(in the rows, 128 means zero)
Each named move below is a turn or a mirror, shown by a few rows before and after it. Which moves, in which order, take the first row of each later pair to the second? The first pair is answered.
k902:
[145 127 145 115 120 133 137 131 144 113 149 128 146 137 128 123 143 103
 109 133 127 104 117 137 153 122] -> [151 126 148 114 122 131 131 138 140 120 145 133 147 139 131 118 143 105
 109 131 124 105 119 140 151 124]
[ 91 136  92 111 106 121 179  82 124  75 155 109 119 120  89 163  94 105
 130 153 150 135 142 118 152  55] -> [128 151 122 157 118 133  82 176 121 184  95 165 167 198 140  88 126 160
  93  87 132 109 129 124 123 142]
[141 132 125  95 119 159 150 134 122 103 142 152  99 120 100 139 147  92
 173 144 101 112 116 164 148 107] -> [155 137 136 110 122 164 111 170 119 144 117 173 112 148 120 110 160 112
 159 121  93 107 109 166 139 137]
k516:
[129 126 105 151 110 136  97 131 142 151 102 116 162 137 121  96 146 164
 114 113 123 132  96 101 133 145] -> [142 123 180 120 138 124 130 145 143  85 154 109 130 125 119 112 143  99
 162 119 105 126 104 142 140 136]
[138 101 159 105 157 129 171  93 104  88 128 135  89  63 127 149 127 102
 152 145 102 130 138 141 128 137] -> [128 109  82 137 127 142 140  84 104 157  74 142 123  72 129 131 126 168
 103 140 118 139 131  95 119 145]
[145 138 182 155 167 134 162 131 135 125  82 174 136 125 182  66 148 142
 130 127 139 156 115 153 110 182] -> [143 140 177 157 163 137 157 128 135 127  78 172 140 130 181  64 147 147
 127 124 141 155 118 149 110 181]
k473:
[152 129 152 128 156 131 131 149 128 142 108 139 119 106 145 131 146 137
 128 126 102 132 139 141 124 149] -> [111 142 119 120 107 114 113 155 118 136 130 123 136 172 114 129 119 129
 123 119 137 107 116 128 137 123]
[136 121 126 148 125 135 198  96 135 163 139 125 134  86 124 136 114 138
 115 142 125 180 154 127 140 146] -> [142 132 143 159 113 131 153 149 129 195 130 142 155 152 133 104 118 147
 106 104 130 160 139 133 132 172]
[154  95 179 159 133 135 106 163 124 173  70 152  99 111 162 134 142 143
  93 129 136 122 132  91 145 125] -> [112 104 134 145  81 116 102 148 114 148  98 124 109 161 120 140 114 133
  89 128 177 103 115  68 158  83]
[117 126 148 107 103 105 134 143 122  82 181 117 105 163 118 140 122  99
 143 134 129 123 122 143 143 121] -> [143 116 171 111 137 113 142 138 131  90 163 131  93 114 139 139 140  99
 146 138 102 140 135 156 131 141]
Then:
Each pair is two moves apart.
[ 96 145 119 124 109 127 143 135 108 114 144 114 130 164 122 114 123 110
 143 119 139 106 116 122 142 116] -> [114 132 125 128 142 140 172 107 118 115 123 118 112  88 140 131 140 121
 142 140 113 134 135 128 133 120]  k516 k473
[148 100 138 122 110  93 141  90 114  96 113 119 104 152  93 143 118 118
 143 121 149 130 119 127 136 125] -> [175  94 135 140 126 109 122  93 124 141  76 136 118 132 120 127 136 151
 124 114 135 142 122 122 121 156]  k473 k516
[117 125  85 135 106 138 131  91 128 129 108 107 127 108 121 121 128 150
 120 131 140 135 131 102 119 124] -> [156 126 168 124 146 134 119 147 129 122 123 128 123 125 149 101 142 114
 142 104 112 125 129 145 114 155]  k516 k473
[110 149 118 130 113 117 119 158 128 108 163 138 139 187 120 108 112 108
 136 128 168 110 110 133 139 125] -> [102 152  98 134 108 120 116 149 124 114 153 134 145 184 114 112 111 122
 126 130 174 112 112 118 137 118]  k902 k516
[132 155 149 131 154  90 146 141 122 149 137 149 135  72 172 137 174 142
 159 147  96 158 152 136 120 120] -> [118 156 123 132 144  92 156 120 124 151 133 144 143  63 162 147 172 155
 150 159 104 164 150 123 127 107]  k516 k902
[117 138 142  97 111 123 152 153 140  99 156  99 116 180  97 145 121  78
 164 138 136  98 107 141 141  95] -> [134 131  76 146 119 148 129 126 148 189  67 122 143 121 128 129 146 170
 107 142 122 132 127 100 119 130]  k473 k516
[145 121 133 133 145 129 124 144 137 150 113 156 131  92 149 134 148 134
 133 138 111 146 142 127 123 146] -> [116 133 116 124 105 117 101 163 125 141 132 148 148 165 122 120 125 124
 131 122 141 120 119 118 133 130]  k516 k473
[145  92  90 119 118 157 178 103 124 132 113 129 148  97 136 122 133 174
 124 139 154 159 154 118 127  91] -> [174  94 172 104 150 152 171 157 118 117 141 149 135 121 158 108 143 130
 155 119 133 141 148 166 124 117]  k473 k516
[148 147 116 103 149 131 148 118 110 168 106 112 145 121 152 118 101 127
 128 109 141 120  94 109 114 136] -> [149 140 113 100 149 135 160 105 112 162 108 109 143 110 154 126  98 123
 128 116 144 126  94 106 116 126]  k473 k473
[156 137 122 137 147 137 125 144 136 152 113 142 139 161 157 118 152 147
 109 111 140 129 126 118 121 159] -> [123 140  86 131 120 130 131 127 130 137 125 125 139 180 134 132 133 146
 105 121 165 121 121 101 132 134]  k473 k902
[105 127 133 130 102 130 113 129 130 118 145 121 148 165 102 124 122 119
 125 128 140 115 130 129 131 115] -> [136 123 167 141 134 137 106 143 136 142 128 140 146 145 131 111 144 126
 125 119 118 122 142 144 122 146]  k473 k473
[136 126 129 130 145 139 120 130 134 133 128 138 134 120 140 131 133 128
 125 118 115 146 133 137 121 150] -> [125 125 108 129 138 137 126 114 137 131 125 133 134 110 133 140 131 136
 117 129 120 151 131 132 124 137]  k902 k516
[ 63 116 110 108  93  97 151 110 116  68 157 104  95 159  93 164 109 102
 151 105 174 127 131 123 153  64] -> [106 127 167 129 117 105  85 200 115 139 124 153 119 216 140 104 136 124
 137  47 155 111 122 149 130 133]  k473 k473
[144 144 121 139 104 125  86 144 122 177 105 130 151 161 132 103 133 169
 123 107 135 129 113 130 117 140] -> [154 135 181 103 132 116 130 140 123  98 162 116 110 145 119 129 126 100
 168 125 124 128 121 168 129 116]  k516 k902
[156 153  82 122 109 135  56 139 118 215  76 192 135 140 120 128 108 196
 110  99 117 131 100 108  74 113] -> [171 136  96 122 143 147  99  91 129 193  72 191 111  51 131 159 120 194
 121 131  90 163 123 115  71 108]  k473 k473
[146 139 169 128 179 114 132 133 120 118 133 127 114 133 136 144 113  87
 146 117 105 123 148 166 109 129] -> [109 137  89 137 147 120 148  76 120 129 115 108 122 106 112 162  99 126
 117 142 122 143 152 118 116  98]  k516 k902
[103 116 117 117  95  88 125 111 119 105 147 112 109 170  78 146  96  89
 128 162 147 128 135  92 140  93] -> [115 105 108 126 118 101 151  82 126 109 127 114  98 105  95 162 107 105
 125 183 130 153 150  87 132  97]  k902 k473
[160 118 180 124 151 131 121 159 123 115 130 138 122 131 145 120 149 110
 145 108 122 128 126 157 132 143] -> [140 125 174 116 134 122 117 164 118 104 146 129 127 162 130 120 133  97
 147 106 136 116 116 152 138 132]  k902 k473
[133 108  99 109 140 129 155  98 128  94 150 110 108  88 105 153 109 100
 145 158 143 139 146 110 151  90] -> [170 109 113 144 168 146 113 139 136 176  89 147 134  86 153 112 141 149
 117 126 114 145 149 111 129 150]  k516 k473
[140 123 134 131 148 139 123 145 134 156 119 139 128 116 146 112 139 156
 126 115 115 142 133 130 113 143] -> [123 118 112 119 140 138 153 110 134 127 129 120 115  92 124 137 125 147
 132 135 122 152 136 123 122 111]  k473 k473
[125 150 121 121 107 114  92 163 108 139 159 153 155 161 165 119 123 128
 135  91 157  89  94 116  80 147] -> [113 135 112 100 115 112 153 109 112  77 189 124 124  98 143 163 115  99
 158 132 162 108 109 114  93 109]  k516 k473
[119 127 138 125  93 128 134 136 118 157 148 122 124 130 109 107 126 168
 134 139 114  95 119 123 127  98] -> [129 121 163 120 114 128 149 133 122 139 155 122 112 103 120 115 135 151
 145 141  98 106 125 138 125 100]  k516 k473
[124 167  58 126  81 152 100 140 134 152 109 138 163 154  90 118 121 167
  94 102 162 126 122 113 178  94] -> [163 169 162 103 117 141 100 197 134 118 144 158 141 174 115 104 134 103
 136  78 134 107 121 173 175 122]  k516 k902
[122 141 156 109 158 120 109 156 131 181  93 133 119 126 175  91 145 101
  99 102 116 114 142 173 109 176] -> [122 145 172  96 159 112 111 159 127 157 107 127 116 136 171  92 142  84
 115 106 118 107 141 184 118 171]  k902 k473
[156 156 159 123 144 132 119 146 129 112 150 127 120 138 122 120 121 110
 135 113 114 121 126 159 134 155] -> [121 154  83 129 109 137 128  99 131 121 133 110 129 122  96 134 106 140
 115 130 139 129 128 119 142 128]  k516 k473
[134 125 117  92 136 111 144 115 111 104 139 124  97 106 113 171 113 141
 126 172 137 127 149 145 123  95] -> [115 134  92  99 109 105 121 129 104 127 130 123 119 154 103 157 102 156
 111 156 156 112 135 128 126  94]  k902 k473
[179 108 135 120 150 155 145 127 144 138 135 147 131  83 153 157 117 123
 156 135 105 138 122 135 130 139] -> [160 122 136 114 118 141 108 167 133 148 150 150 150 167 138 131 103 112
 155 110 127 109  98 134 132 139]  k473 k516
[131 113 177 129 142 138 127 145 133  96 132 137 115 137 146 111 151  94
 175 123 113 136 155 161 119 130] -> [ 89 117  76 146  89 142 120 103 130 125 100 116 143 143 117 121 136 148
 134 135 147 142 151 104 122 105]  k516 k473
[115 131 133 126 133 132 135 125 130  99 131 123 118 125 119 152 114 115
 133 146 130 136 142 134 120 115] -> [112 135 132 130 124 127 113 147 129 107 130 129 131 158 119 138 107 118
 130 128 133 122 133 132 121 120]  k473 k473
[134 125 154 124 132 126 141 151 124 121 142 130 116 117 136 127 133 119
 140 133 131 128 130 137 134 147] -> [119 125 111 130 116 127 149 126 127 123 130 118 120 101 119 139 128 134
 124 146 142 137 133 117 137 132]  k516 k902
[101 141 122  82  94  95 121 119 111  84 158  96 168 146  90 179 108 139
 139 143 136 130 127 102 160  92] -> [129 146 178  80 121  93  90 177 109 105 159 122 173 183 120 148 127 122
 149 108 115 115 119 132 153 128]  k902 k516
[115 148 100 171 109 127 112 122 131 166 110 144 117  87 132 123 157 154
  88 182 139 185 154 104 123 125] -> [149 150 183 160 143 122  99 177 133 151 130 167 105 112 155 109 169 114
 116 160 114 167 150 149 120 155]  k516 k902
[110 125 122 115 127 125 157 105 116 109 126 124 120 105 120 146 119 115
 136 137 129 127 137 130 138 107] -> [103 137 123 118 108 116 123 143 111 129 128 131 138 165 120 127 116 119
 128 114 138 105 123 131 141 115]  k473 k473
[133 108 130 124 132 124 130 118 132 134 106 136 130  86 146 134 139 144
 139 151 110 126 150 113 107 124] -> [130 119 135 126 114 113  97 159 125 144 114 144 150 154 145 114 129 141
 135 124 121 101 131 117 109 131]  k516 k473
[141 120 140 156 127 120  90 139 143 175  90 129 146 144 143 103 127 151
 118 110 126 132 148 131 119 152] -> [140 108 129 148 140 128 135  91 151 150  98 114 121  80 137 134 128 142
 128 141 117 153 162 133 123 130]  k473 k473
[144 125 113 124 120 142 135  96 163 126 122 114 111 100 139 115 140 137
 128 137 114 141 137 122 123 134] -> [120 134  95 117  96 133 122  99 158 122 137 106 117 138 125 112 125 136
 127 136 134 126 125 114 130 123]  k473 k473
[127 140 123 148 109 127 103 133 130 142 127 142 143 141 143 118 137 130
 121 108 121 123 132 126 133 141] -> [135 133 130 144 124 134 126 113 132 134 123 141 131  98 148 132 144 129
 129 123 111 138 145 128 131 140]  k473 k473
[132 121 134 153 129 116 108 134 132 163  72 135 130 105 145 104 150 159
 105 100 123 101 152 113 116 148] -> [121 111 112 145 130 118 142  89 137 132  86 115 112  66 125 131 141 153
 112 128 126 117 167 107 126 120]  k473 k473
[151 132 180 129 129 102 113 186 117 153 132 160 135 191 134  85 149 103
 138  76 116  92 119 144 113 164] -> [125 139 132 135  95 101 104 174 119 165 123 148 151 213 116  80 135 124
 122  75 137  87 110 121 118 152]  k473 k902
[130 141 134 104 120 145 100 149 131 137 130 130 140 170 122 109 115 142
 137 107 144 108 119 130 126 138] -> [121 134 142  92 120 143 129 125 134 102 156 117 124 149 106 132 108 119
 150 127 149 112 120 136 133 116]  k516 k902
[111 140 128 118 118 110 109 103 151 160  92 154 143  79 117 145 132 126
 119 144 112 118 154 140 163 129] -> [121 144 155 115 129 108 103 127 148 161  98 164 140  90 127 137 136 114
 128 133 103 113 152 157 159 142]  k516 k902
[133 107  88 144 159 119 117 114 138 124  94 143 138 129 156 132 112 153
 107 113 127 120 108  95 141 131] -> [144 110 103 145 169 124 117 121 141 128  93 151 135 125 167 128 116 148
 111 112 124 120 111 106 137 137]  k902 k473
[140 116 188 116 153 127 133 123 131 116 138 148 113 112 133 121 143 112
 139 136 116 137 146 153 128 137] -> [114 115 117 130 133 135 144  77 133 126 118 132 123  91 113 140 135 145
 118 158 137 147 149 116 132 114]  k516 k902
[132 128 140 113 147 127  91 152 125 113 118 141 117 154 123 103 104 125
 125 119 116 119 123 127 139 131] -> [143 122 148 111 167 135 114 133 128 107 115 140 105 112 130 115 112 121
 130 133 100 132 136 131 138 128]  k473 k473
[130 131 140 134 118 116 104 153 122 125 117 172 140 157 143 108 155 121
 112 118 119 110 111 141 126 142] -> [106 127 114 117  97 108 138 113 122  84 144 145 126 144 112 137 137 108
 122 145 135 118 111 130 139 102]  k516 k473
[149 129 134 137 129 119  98 150 122 166 105 152 127 122 162  87 140 135
 127 127 114 128 121 139 113 157] -> [118 120  84 132 107 120 138  87 125 135 113 123 118  82 132 120 122 139
 126 159 132 141 130 112 124 115]  k902 k516
[133 127 109 126 115 124 119 159 159 152 106 149 138 154 115 105 153 157
 108 122 133 134 122 124 126 151] -> [145 112 116 127 139 130 146 131 165 139 105 141 125  98 120 121 166 152
 113 141 116 151 138 128 126 148]  k473 k473
[118 112 163 113 134 101 147 101  97  78 159 131 101  82 136 180 107  99
 167 170 116 144 156 126 144  78] -> [ 78 131 111 119  78  90  99 124  91 106 155 132 139 173 107 154  90 122
 140 147 152 116 133  91 149  71]  k902 k473
[176  75 185 133 147 138 116 120 143 100 110  87 123 101 136 103 163 103
 158 130 127 106 135 181 126 174] -> [122  89  83 146  76 132  91  96 136 129  87  67 157 149  97 106 135 152
 112 131 175  96 118 122 134 142]  k516 k473
[ 84 161 135 129 108 126  70 126 136 134 169 150 166 161 149 102  97 126
 135 110 170  95 138 101 156 154] -> [116 140 167 126 164 138 123  81 152 109 165 152 129  55 171 137 121 114
 152 143 131 133 168 117 147 155]  k902 k473
[109 130 173 146 123 115 126 109 143 153 115 137 138  86 155 127 142 127
 120 166 124 147 155  97 130 105] -> [ 97 145 165 148 104 106  98 138 137 167 116 140 159 141 146 105 132 130
 109 145 144 129 140  90 136 104]  k902 k473
[131 132 179 130 138 139 102 131 124 148 139 145 134 154 145 110 137 108
 154 115 112 129 129  95 108 140] -> [108 133 120 141 117 141 108  91 125 161 124 136 143 135 129 124 132 136
 129 134 132 138 130  63 110 121]  k902 k516
[ 85 154 141 132 130 133  85 105 110 144 123  94 102  97 111 175 137 140
 127 148 156 120 112  98 162 119] -> [115 149 180 132 164 138  86 126 115 149 114 108  92  82 139 170 153 133
 136 139 131 124 120 118 154 147]  k473 k516
[144 119 129 165 145 164 126 117 141 188  96 149 137 100 169 127 163 183
 101 124  96 148 141 134 117 171] -> [105 114  81 147 116 155 165  59 139 138 127 113 122  79 127 164 138 169
 108 159 124 155 145 109 134 115]  k473 k473
[113 129 102 121 131 129 151 100 122 117 131 117 129 103 119 135 126 133
 115 149 128 136 139 115 138 118] -> [143 129 155 126 158 129 134 134 123 131 125 140 126 112 144 117 144 128
 122 126 108 132 137 140 127 152]  k473 k516
[ 97 142  69 139  85 131 102 134 133 155 104 138 150 170 105 116 118 175
  92 120 160 113 118  98 128 119] -> [130 129  92 152 128 150 117 120 144 178  72 153 142  98 142 122 147 191
  94 129 123 141 142 110 113 146]  k473 k902
[120 124 112 118 130 128 149  83 128 100 141 116 109  97 111 152 126 120
 139 150 127 146 138 126 135 106] -> [132 131  99 150 124 136 102 123 128 169  98 144 139 134 135 116 138 165
 108 122 123 137 131 109 120 147]  k516 k902
[133 156 138  94 155 114 132 111 120  73 166 102 105  96  98 154 103  90
 140 171 156 134 133 126 149  89] -> [167 162 127 142 170 132  68 155 123 178  87 143 143 107 148 103 136 162
  97 134 133 140 132 116 120 156]  k473 k516
[128 148 137 132  90 107 110 219 107 133 151 159 143 133 124 106 127  89
 182  94 131  87 112 143 113 123] -> [101 145  55 146  58 114 113 169 106 154 127 145 159 115 104 117 116 135
 148 112 153 101 113  98 116 106]  k902 k516
[131 120 125 129 133 122 146 104 125 133 115 126 131  96 144 133 131 137
 134 122 120 142 137 133 124 138] -> [111 126 108 124 108 117 142 103 122 127 131 114 138 128 129 132 117 133
 134 121 141 130 124 124 131 119]  k473 k473
[134 126 135 119 146 131 163  99 126 103 136 119 111  86 119 148 124 107
 134 149 112 133 146 134 133 117] -> [157 135 165 135 157 135 120 148 126 147 115 149 129 120 145 111 142 123
 123 118 101 125 141 144 119 158]  k902 k516
[145 125 141 135 118 112  94 156 122 149 133 107 126 179 112 115 149 140
 138 120 158 168 113 121 125 127] -> [139 119 149 120 123 109 117 140 120 113 155  96 112 162 102 132 143 112
 155 137 159 172 119 131 131 110]  k516 k902
[197 128 183 141 158 107 165 152 134 107 166 115  88 105 149 131 142 109
 125 135 100 148 115 149 116 159] -> [155 151 125 155  95  98 107 179 123 146 150 118 127 202 124 104 121 144
  91 109 145 117  86 111 118 150]  k473 k516
[143 114 147 108 146 123 156 107 138  93 147 130 101 108 123 140 126 103
 145 155 108 123 134 145 130 121] -> [150 128 128 134 132 129 100 153 139 159 109 152 135 165 139 101 131 149
 113 120 110 112 119 127 118 156]  k473 k516
[119 131 107 132 128 136 134 108 121 136 125 104 130 148 122 144 138 143
 117 117 138 119 104 115 143 124] -> [132 129 126 140 140 143 120 122 128 151 116 119 134 151 138 131 147 147
 116 108 126 121 107 123 138 139]  k473 k473
[ 65 123 110 133  96 103  93 139 128 150 150 140 145 167 110 134 108 130
 113 139 162 117 118 120 133 101] -> [107 102 173 121 159 112 143 123 139 118 161 143 106  81 136 158 126  95
 145 163 122 143 149 161 131 114]  k516 k473
[110 134 130  95 121 161 150 115 144 114 173 150 145  93 157 152 116  75
 132 142 126 155 155 143 135 102] -> [ 87 145 101 101  87 154 120 131 134 133 170 149 165 151 145 138 103  89
 118 127 153 138 138 128 138  94]  k902 k473
[101 139 110 125  94 153 107  92 122 116 107 108 128 106  79 155 123 152
 143 175 142 132 121  93 158 102] -> [136 138 204 103 132 143 106 148 119  92 139 127 109 130  96 137 137 104
 181 153 116 116 119 148 153 132]  k902 k516
[131 134 149 126 166 128 130 131 131  99 130 127 174 126 137  99 168 116
 145 113 125 138 170 163 142 161] -> [118 142 136 122 145 119 121 140 127  94 140 124 179 160 124  96 156 115
 145 107 138 127 162 158 144 152]  k902 k473
[118 118 129 124 153 132 163 102 134  85 116 102  93  64 139 155 138 119
 139 165 118 150 134 117 135 119] -> [ 78 139  97 117  95 116 125 135 118  92 138  94 121 166 105 134 114 115
 130 135 157 110 100  99 148 103]  k473 k473
[ 91 135 119 167  97  91  97 142  94 115 151 132 136 201  94 137 117  76
 103 124 160 103 134 126 140  95] -> [150 129 179 185 156 107  85 170 108 156 116 168 133 153 151 121 156  90
 102 109 111 124 154 156 116 151]  k473 k473
[186 119 119 113 171 152 178 121 100  95 107 130 145  63 137 159 138 128
 134 155  99 106 121 120 132 153] -> [152 141  85 115 115 133 122 167  85 114 115 133 178 180 114 126 113 138
 114 119 142  69  84 102 143 152]  k902 k473
[124 117 149 109 134 123 141 120 116  94 149 110 110  92 117 145 114 105
 141 136 119 136 141 133 148 103] -> [118 124  96 134 112 133 109 120 120 157 100 120 141 106 121 126 119 161
 102 121 128 137 137  99 137 118]  k516 k902
[130 107  96 128 160 140 156  90 127 151 106 136 140  78 127 147 120 124
 134 161 128 153 142 123 115 109] -> [120 107  95 115 146 128 164  89 122 128 131 124 135  97 117 157 106  99
 148 164 142 140 135 123 128  90]  k473 k902
[129 138 112 112 134 146 122 117 150 109 126 128 126 109 144 137 139 140
 117 167 106 128 137 139 129 146] -> [115 143  96 108 113 139 118 120 143 102 137 120 133 138 129 136 128 140
 114 163 122 120 128 133 138 132]  k473 k473
[152 140 161 129 151 156 165 104 155  81 136 109  92  98 102 153 110  82
 174 143 137 119 149 130  93 145] -> [127 153 138 127 109 143 136 121 147  87 152 101 115 170  76 141  89  84
 166 126 167  89 125 113 103 130]  k473 k473
[170  98 139 152 133 147 166  74 114 132 138 146 116  55 140 127 177 166
 139 132  97 167 152  95 118 119] -> [134 125 115 156  71 128 100 132 101 165 143 147 159 187 117  90 159 175
 121  83 138 121 111  78 121 124]  k902 k473
[107 134 124 129 110 103 144 120 125 111 142 110 144 169 109 131 116 111
 143 152 141 118 123 126 148 112] -> [139 121 136 140 149 124 162 100 133 121 120 119 128  96 137 138 139 124
 141 169 111 149 144 132 130 136]  k516 k473
[136 133 130 105 110  90 152 156 132 130 122 108 124 150  95 146 128  67
 150 132 146 113 127 123 116 131] -> [135 138 119 120 107  96 128 170 133 159 101 119 139 168 104 130 131  93
 133 120 146 109 121 114 108 147]  k902 k516
[144 139 102 126  91 166 114 141 131 163 129 118 138 131 129 113 128 162
 109 112 131 106 111 120 124 134] -> [136 130 111 107  96 157 156 112 131 114 159  98 116 108 112 145 116 133
 135 136 134 110 116 128 133 107]  k902 k516
[120 137 141 112 136 120 142 141 137 108 144 122 116 154 109 141 132 112
 142 138 139 123 143 152 144 106] -> [125 136 106 139 133 133 121 134 141 159  94 134 138 143 125 124 142 160
 111 136 136 135 148 129 130 125]  k473 k516
[142 113  70 122 160 135 182  93 141 108 109 109 100  81 131 165 103 169
 106 146 102 163 187 109 121 110] -> [136 114  84 107 152 128 193  90 135  76 139 100  91  93 116 173  92 140
 121 147 111 151 182 119 131  92]  k473 k902
[137 136 114 108 132 137 110 175 146 171 115 133 121 136 143  76 116 115
 130 118 155 137 171 126 143 145] -> [140 126 114 105 148 142 144 142 149 153 114 127 102  80 140  98 120 113
 138 139 143 161 184 128 144 135]  k473 k473
[153 119 189 111 157 117 146 153 134 102 160 119 101 103 150 134 125  97
 157 137 110 141 142 154 121 131] -> [118 136 155 112 104  97 112 175 121 109 173 113 126 188 119 115 103 100
 146 119 143 113 117 136 132 115]  k902 k473
[133 120 104 135 136 143 147  93 128 139 106 122 130  69 129 147 134 167
 115 151 118 158 142 104 128 129] -> [155 127 197 111 156 133 132 159 119 108 147 135 118 126 140 127 138 108
 151 121 103 127 131 156 130 148]  k473 k516
[163 129 179 129 162 117 138 156 129 116 137 140 123 135 141 134 142 107
 144 127 102 121 131 162 134 146] -> [117 145 103 139 103 111 110 148 122 142 121 128 155 192 112 124 117 142
 112 122 143 106 111 117 143 124]  k473 k516
[133 132 127 120 106 116 110 138 132 131 121 125 150 160 132  98 144 116
 122 113 129 114 127 133 114 126] -> [119 127  98 118  94 115 126 107 133 120 127 112 143 143 118 116 137 122
 117 134 138 122 131 121 115 108]  k902 k516
[110 159 161  95 127 126 100 160 140  66 164 103 108 193  79 150 125  88
 145 131 138  95 137 110 154 126] -> [119 144 154  99 147 135 139 113 146  46 158  94  89 117  82 175 129  91
 150 159 123 121 160 109 151 117]  k902 k473
